A single turn carries every row of the set below to another of its rows. Some are shown first; where does it send the rows asked next?
q_201: [-9.4, 12.9, -9.4, 20.3, 21.3, -14.8, 32.7, 14.6, 32.1, -17.3, 22.9, 22.2, 31.9, -15.9, 25.6, 26.2, 2.3, -18.8, 0.7, 32.2, 30.1, -35.2, 6.4, -3.7]
q_970: [-14.3, -7.3, -11.4, 19.6, 22.3, 7.9, 39.3, 17.9, 9.4, -14.4, 4.0, 20.1, 30.0, 10.6, 4.7, 14.8, -33.6, 3.4, -16.1, 0.6, 33.0, -30.5, 23.8, -10.3]
q_452: [-21.4, -0.3, -24.2, 12.4, 23.6, -31.1, 35.7, 27.7, 8.1, -6.5, 5.0, 14.5, 50.1, 19.9, 25.7, 63.6, -27.0, -6.4, -17.2, 0.3, 39.0, -1.1, -5.5, -3.6]
q_371: [11.4, 2.2, 17.8, 0.0, 9.2, -10.3, 13.2, 6.8, 50.5, -36.0, 3.0, 29.5, 38.3, 2.7, 22.9, 19.8, 15.6, -46.7, 7.8, 30.8, 26.4, -17.8, -2.2, 3.4]
q_469: [-5.0, -0.2, -24.9, -5.4, -6.5, -33.3, -5.4, 41.7, 7.3, -32.1, -25.9, 5.3, 22.9, 28.3, 48.6, 0.5, 0.6, -0.8, -23.0, -33.6, -15.2, -40.6, -26.0, 14.8]
q_24: [-19.2, -6.5, 3.3, 23.1, 2.2, -9.7, 42.7, 31.9, 11.7, 2.9, 11.4, 26.2, 34.4, 24.7, 37.0, 47.2, -32.8, -19.5, -16.4, 2.4, 40.4, 0.4, 8.6, 4.9]
q_276: [-5.0, 0.6, -19.6, -0.1, -2.3, -20.8, -9.0, 48.5, -11.0, -27.5, -20.5, -2.6, 26.0, 19.6, 51.7, -1.4, 2.5, 0.5, -19.9, -36.8, -6.7, -32.5, -22.6, 10.9]
q_319: [-0.7, -3.1, -5.7, 0.1, -10.8, -13.0, -9.8, 47.9, -6.5, -27.4, -22.6, 3.2, 21.6, 24.0, 56.1, -7.9, 3.2, -8.9, -18.7, -35.6, -5.4, -29.2, -19.6, 14.5]
q_601: [13.8, -20.2, 20.1, -11.5, 10.5, 9.5, 10.4, 7.3, 35.4, -44.8, -25.6, 28.6, 45.5, 35.5, -3.1, 9.7, -10.5, -32.8, -4.2, -1.7, 25.9, -5.8, 7.2, -1.7]
q_258: [-2.4, -3.9, -9.9, -3.1, -17.0, -23.1, -5.3, 42.2, 11.0, -30.4, -26.1, 10.8, 15.8, 33.0, 53.5, -7.1, 0.2, -9.8, -21.2, -32.2, -14.6, -37.4, -20.5, 19.2]
q_218: [-31.5, 16.3, -4.0, 20.0, 22.5, -3.1, 34.9, 20.1, 24.3, -22.4, 7.3, 9.0, 25.1, 5.3, -5.6, 34.3, -22.8, -12.7, 9.6, 27.0, 15.3, -25.8, -12.8, -13.8]
q_773: [-3.5, 13.3, -21.7, 4.8, 33.3, -30.8, 21.5, 9.5, 35.1, -31.0, 11.6, 16.1, 45.2, -13.1, 16.4, 36.4, 10.5, -18.6, 1.7, 30.2, 27.3, -30.1, -7.8, -7.3]
q_590: [-8.3, -12.3, -35.7, -5.7, -1.1, -31.9, -6.4, 38.5, -0.2, -34.4, -29.6, 3.2, 26.9, 28.7, 54.9, -11.0, -3.3, 0.0, -17.1, -20.0, -12.9, -16.7, -21.0, 19.0]
q_830: [9.1, 6.7, -4.8, -7.5, 26.2, -27.5, 9.3, 5.0, 47.4, -41.9, -0.2, 21.1, 50.3, -2.0, 14.0, 31.5, 19.9, -34.9, 8.1, 29.1, 24.1, -19.0, -12.5, -2.8]
q_673: [-4.8, -0.2, -12.8, 3.3, -7.3, -15.0, -6.6, 49.1, -10.4, -24.0, -18.6, 1.4, 21.8, 20.4, 56.3, -5.5, 0.6, -3.1, -20.1, -35.6, -4.8, -32.2, -18.2, 12.2]
q_550: [-23.5, -5.1, -11.6, 12.4, 9.3, -43.9, 32.4, 4.0, 3.2, -32.5, 7.9, 8.2, 55.2, 10.7, 23.2, 57.0, -21.0, -23.6, -11.9, 26.1, 42.1, -21.0, 3.5, 3.0]
q_133: [-11.0, -13.7, -26.4, 3.4, -10.1, -21.1, 0.4, 41.6, -1.4, -25.9, -22.2, 7.9, 17.3, 28.0, 61.8, -17.6, -8.4, -2.2, -18.9, -19.2, -10.7, -20.2, -12.4, 21.4]
q_511: [-13.5, 9.0, 11.5, -4.1, 20.4, -7.8, 14.2, 11.6, 41.1, -45.6, -14.7, 12.5, 39.3, 20.2, -14.7, 35.4, -5.4, -32.8, 16.7, 25.7, 10.1, -9.0, -26.4, -10.0]
q_732: [-9.0, -3.9, -32.9, 1.3, 41.2, -15.2, 26.1, 10.9, 10.8, -31.4, -8.9, 10.7, 50.4, 11.4, -10.5, 29.5, -22.7, 8.6, -14.0, -1.9, 29.3, -24.8, 4.1, -16.0]
q_670: [-25.8, 10.2, 19.7, 21.8, 7.3, 11.0, 33.5, 21.0, 31.2, -21.4, 5.7, 18.2, 17.6, 13.0, 0.5, 23.2, -22.4, -27.2, 11.5, 27.6, 15.5, -19.8, -5.8, -7.0]
q_48: [-23.1, 15.4, -9.0, 3.6, 30.9, -15.6, 22.2, 14.8, 30.4, -37.2, -5.0, 6.5, 39.1, 10.0, -14.9, 42.0, -12.1, -15.6, 12.6, 25.6, 11.6, -18.7, -24.8, -15.5]
q_486: [8.8, -12.2, -13.0, -19.1, 34.6, -13.7, 8.1, 5.2, 28.5, -50.0, -27.7, 16.5, 59.7, 27.3, -15.5, 27.6, -8.4, -13.0, -6.9, -3.5, 25.2, -10.1, -5.8, -10.8]
q_54: [-3.9, -14.5, 26.9, 8.3, -8.7, -3.3, 28.3, 26.0, 27.7, -11.3, -3.3, 33.5, 38.9, 39.1, 35.9, 41.4, -22.0, -41.3, -10.6, 1.5, 37.3, 13.5, 2.7, 11.3]
q_115: [0.6, 6.0, 15.0, 16.7, 6.2, -2.8, 27.2, 13.0, 41.7, -20.6, 16.3, 30.4, 27.1, -5.8, 30.9, 15.9, 4.3, -37.4, 4.3, 32.4, 29.1, -26.5, 9.5, 2.8]
q_863: [-6.3, -15.6, 18.0, -2.7, -5.5, -35.4, 18.2, -1.0, 20.2, -47.7, -7.3, 16.5, 58.4, 27.6, 23.0, 47.7, -9.5, -49.4, -4.7, 24.3, 38.6, -6.7, -1.5, 11.5]
q_962: [-0.1, -1.5, -16.3, -6.7, -1.7, -22.7, -13.4, 46.0, -7.2, -32.3, -25.3, -1.6, 29.6, 23.5, 50.8, -1.5, 5.8, -4.0, -17.5, -37.1, -7.5, -28.6, -26.1, 11.1]
q_84: [-12.1, -8.8, -5.0, -3.5, 9.2, -48.5, 20.2, -1.1, 12.9, -46.6, -4.4, 9.6, 65.1, 20.1, 17.4, 58.5, -10.5, -34.7, -7.6, 24.7, 39.2, -12.2, -6.4, 5.4]
q_910: [2.2, -3.5, -7.9, -5.8, -7.8, -17.8, -14.2, 46.3, -4.2, -32.4, -26.4, 2.2, 26.6, 25.8, 52.9, -5.2, 6.5, -10.2, -16.7, -37.2, -7.5, -26.2, -23.8, 13.9]
q_88: [-13.9, 4.6, 28.5, 7.5, 5.7, 8.6, 21.3, 15.8, 40.7, -35.9, -8.1, 20.1, 26.3, 22.4, -4.9, 23.9, -11.2, -39.5, 16.0, 26.7, 12.4, -11.0, -15.2, -5.6]
q_184: [-12.9, -15.4, 25.1, 11.7, -14.6, -22.0, 29.9, 5.1, 15.2, -33.8, 4.4, 22.1, 44.8, 24.0, 33.4, 40.0, -18.5, -47.4, -7.5, 27.1, 41.6, -12.9, 12.3, 13.5]
q_145: [4.2, -14.3, 13.9, -11.9, 6.0, -21.9, 13.8, 18.8, 33.0, -29.6, -18.4, 26.1, 56.7, 43.3, 22.7, 53.0, -9.6, -41.7, -7.2, -0.7, 33.9, 19.6, -14.9, 7.6]
q_979: [-7.0, -6.4, -17.1, -10.4, 26.2, -38.9, 18.0, 19.4, 21.0, -26.0, -12.7, 14.3, 63.3, 31.1, 15.5, 66.7, -12.0, -21.0, -11.5, -0.9, 34.4, 11.9, -19.9, -1.1]
q_72: [-4.5, -14.9, -26.1, -7.9, -7.1, -27.2, -8.7, 38.2, 4.6, -36.7, -32.3, 6.7, 25.9, 33.1, 55.9, -14.6, -2.2, -7.6, -15.6, -20.4, -12.4, -14.2, -21.3, 21.4]
q_945: [-7.3, -1.3, -14.2, 1.9, -15.6, -22.3, 0.1, 44.0, 6.5, -25.7, -21.0, 10.0, 14.7, 28.9, 55.5, -6.6, -4.0, -4.7, -22.3, -31.6, -14.0, -41.7, -17.3, 17.0]
q_848: [-12.7, -10.6, -35.5, 0.9, -2.3, -28.6, 0.2, 40.6, -3.2, -27.7, -23.4, 3.5, 21.4, 25.1, 58.1, -13.4, -8.1, 3.4, -18.7, -18.7, -11.6, -21.1, -15.9, 18.7]
q_337: [-9.1, 0.4, -24.2, 1.3, -9.2, -29.0, 0.1, 44.4, 4.5, -26.2, -20.0, 5.7, 17.7, 25.6, 52.2, -2.0, -3.6, 1.1, -23.6, -32.7, -14.8, -44.0, -19.9, 15.0]
q_219: [-5.4, -15.8, -20.8, -1.8, -12.1, -19.8, -4.7, 39.6, 3.9, -31.3, -28.2, 9.8, 19.9, 32.3, 61.1, -19.2, -4.8, -8.6, -16.2, -18.7, -12.3, -15.3, -15.4, 22.7]
q_825: [-23.9, -8.7, 7.2, 21.8, -6.1, -28.4, 39.3, 7.3, 5.5, -24.3, 14.2, 15.2, 43.4, 14.0, 32.4, 46.1, -25.6, -30.5, -10.8, 27.5, 43.1, -21.8, 14.8, 8.4]
q_233: [0.1, -17.9, 21.1, 12.2, 3.2, 22.9, 30.2, 14.4, 23.4, -22.0, -6.4, 31.3, 27.1, 25.6, 9.1, 2.2, -27.5, -22.0, -9.9, 0.9, 31.2, -17.5, 24.9, -0.6]
q_616: [-1.1, -3.4, -16.5, -8.4, -10.9, -30.6, -7.7, 40.5, 11.5, -35.6, -28.2, 7.5, 22.5, 32.6, 49.7, -2.6, 3.6, -7.8, -21.1, -32.6, -16.2, -36.2, -25.8, 17.3]

q_616 moves to q_258
q_184 moves to q_825
Where do these go?
q_145 moves to q_54
q_276 moves to q_962
q_486 moves to q_601
q_115 moves to q_201
q_219 moves to q_133
q_48 moves to q_511

